In the data rows, 50 means zero.
Here are some numbered points:
32,33,53,53,43,52,49,76,55,69,43,50,49,71,57,39,41,48 0
46,51,40,49,52,70,91,51,37,62,47,54,54,53,35,11,37,84 1
75,27,32,52,55,50,62,46,50,60,57,67,61,36,56,33,50,55 2
56,41,36,27,44,55,39,57,58,66,48,48,32,47,56,56,42,26 3
32,36,44,45,50,59,52,66,47,62,55,66,54,46,51,36,39,62 4
67,25,40,59,36,61,22,50,54,57,55,63,41,22,74,64,58,58 5
58,41,47,26,71,44,52,50,43,38,34,63,33,43,45,28,37,29 6
33,56,49,36,48,67,71,61,35,57,26,54,70,65,48,42,33,65 7
18,48,63,68,53,60,47,56,34,40,29,39,53,44,49,23,43,54 8
40,52,49,47,18,57,56,70,43,78,35,53,46,72,41,37,18,50 9
67,51,47,18,49,36,37,56,54,51,37,50,24,51,60,54,37,18 10
81,41,61,57,58,44,66,43,53,29,55,48,42,68,51,58,67,63 11
49,77,79,26,52,38,50,41,43,29,33,42,59,70,36,67,56,50 12
52,67,93,28,38,25,12,30,62,32,50,54,36,67,53,79,47,47 13
21,45,58,94,38,55,41,60,49,58,49,46,58,34,50,37,55,51 14
33,58,53,41,45,66,70,60,38,58,24,51,69,68,48,45,32,65 15
16,48,40,73,50,54,66,61,36,50,27,45,51,48,49,09,35,61 16
61,40,46,32,41,61,69,61,42,67,58,53,38,60,33,28,42,51 17
38,69,44,32,63,80,68,53,36,65,30,42,44,48,48,30,35,39 18
55,67,43,33,63,72,76,39,64,57,66,59,81,38,46,60,49,38 19
56,41,35,26,42,56,39,59,61,70,48,46,33,46,55,56,42,26 20
32,57,33,47,59,47,71,60,52,58,41,56,64,55,50,48,44,30 21
64,37,63,61,42,41,18,40,61,48,74,45,33,39,58,57,74,65 22
05,64,82,59,66,31,03,51,60,24,62,28,49,34,56,71,65,34 23
10,46,76,45,52,48,18,63,47,48,41,31,46,52,54,63,49,35 24
32,60,49,39,51,66,71,56,36,52,24,54,70,66,46,41,33,68 25
56,75,51,86,52,63,55,34,79,52,99,49,85,30,66,92,72,59 26
Which two points above are nearest to each new point? Their numbers follow each, nearest first.
56,32,46,76,38,47,17,59,66,52,53,48,45,36,70,62,47,37 5 22
81,56,30,52,55,39,62,39,42,50,62,52,48,40,28,42,51,39 2 17
25,73,78,38,41,65,46,45,55,61,48,30,57,60,51,48,48,30 24 12
52,77,78,27,54,36,51,42,42,29,34,43,61,70,35,68,53,48 12 13
07,78,61,48,54,26,46,41,62,45,38,57,62,57,42,47,35,33 21 24
31,33,40,83,57,22,30,54,55,22,35,53,41,42,61,61,56,55 14 8
41,54,36,36,60,33,51,49,48,30,42,54,42,51,48,43,40,46 6 21
83,42,22,66,56,60,87,50,64,57,45,84,78,26,68,41,57,48 2 19
78,49,08,39,51,39,87,53,52,53,41,94,72,60,49,54,40,59 2 21
57,38,47,27,71,44,57,54,43,44,36,63,34,44,44,31,32,28 6 10
58,42,45,26,72,44,53,52,40,41,34,62,34,43,43,27,37,28 6 10
23,51,49,65,57,43,47,57,44,46,64,49,48,39,32,47,71,44 14 4
75,27,31,49,51,53,60,49,50,62,58,71,62,36,59,34,50,57 2 4
57,69,92,28,37,21,17,31,62,31,56,53,38,69,51,77,45,47 13 12
72,35,64,59,45,41,21,36,61,47,74,44,34,38,56,59,73,63 22 5
20,60,48,72,76,41,28,44,60,06,50,36,50,40,83,71,64,47 23 24
52,56,65,40,44,32,59,60,47,60,42,21,18,81,18,44,58,35 17 12
72,54,43,69,56,37,57,42,56,44,70,30,52,60,43,66,80,58 11 22
54,65,56,29,68,58,61,29,50,27,43,46,68,54,46,63,58,68 12 11
13,44,72,47,52,47,20,62,47,47,44,32,46,50,53,58,49,36 24 23
58,47,53,14,42,24,12,45,47,39,44,42,21,66,56,63,34,36 10 13
14,45,42,75,51,53,62,59,40,48,27,44,50,48,48,09,36,60 16 8
58,41,62,39,54,46,55,62,43,39,36,56,48,67,56,63,47,58 11 0
68,39,66,59,46,38,17,37,62,46,72,43,33,39,57,59,74,65 22 5
19,44,64,69,55,61,47,54,33,40,31,38,51,43,50,24,43,52 8 16
85,34,44,45,20,58,29,46,44,75,58,61,38,38,57,52,50,69 5 2
91,28,51,35,49,35,38,46,47,47,51,61,53,59,60,78,70,62 11 22
70,54,42,66,52,41,58,40,53,45,68,29,51,64,42,64,80,62 11 22
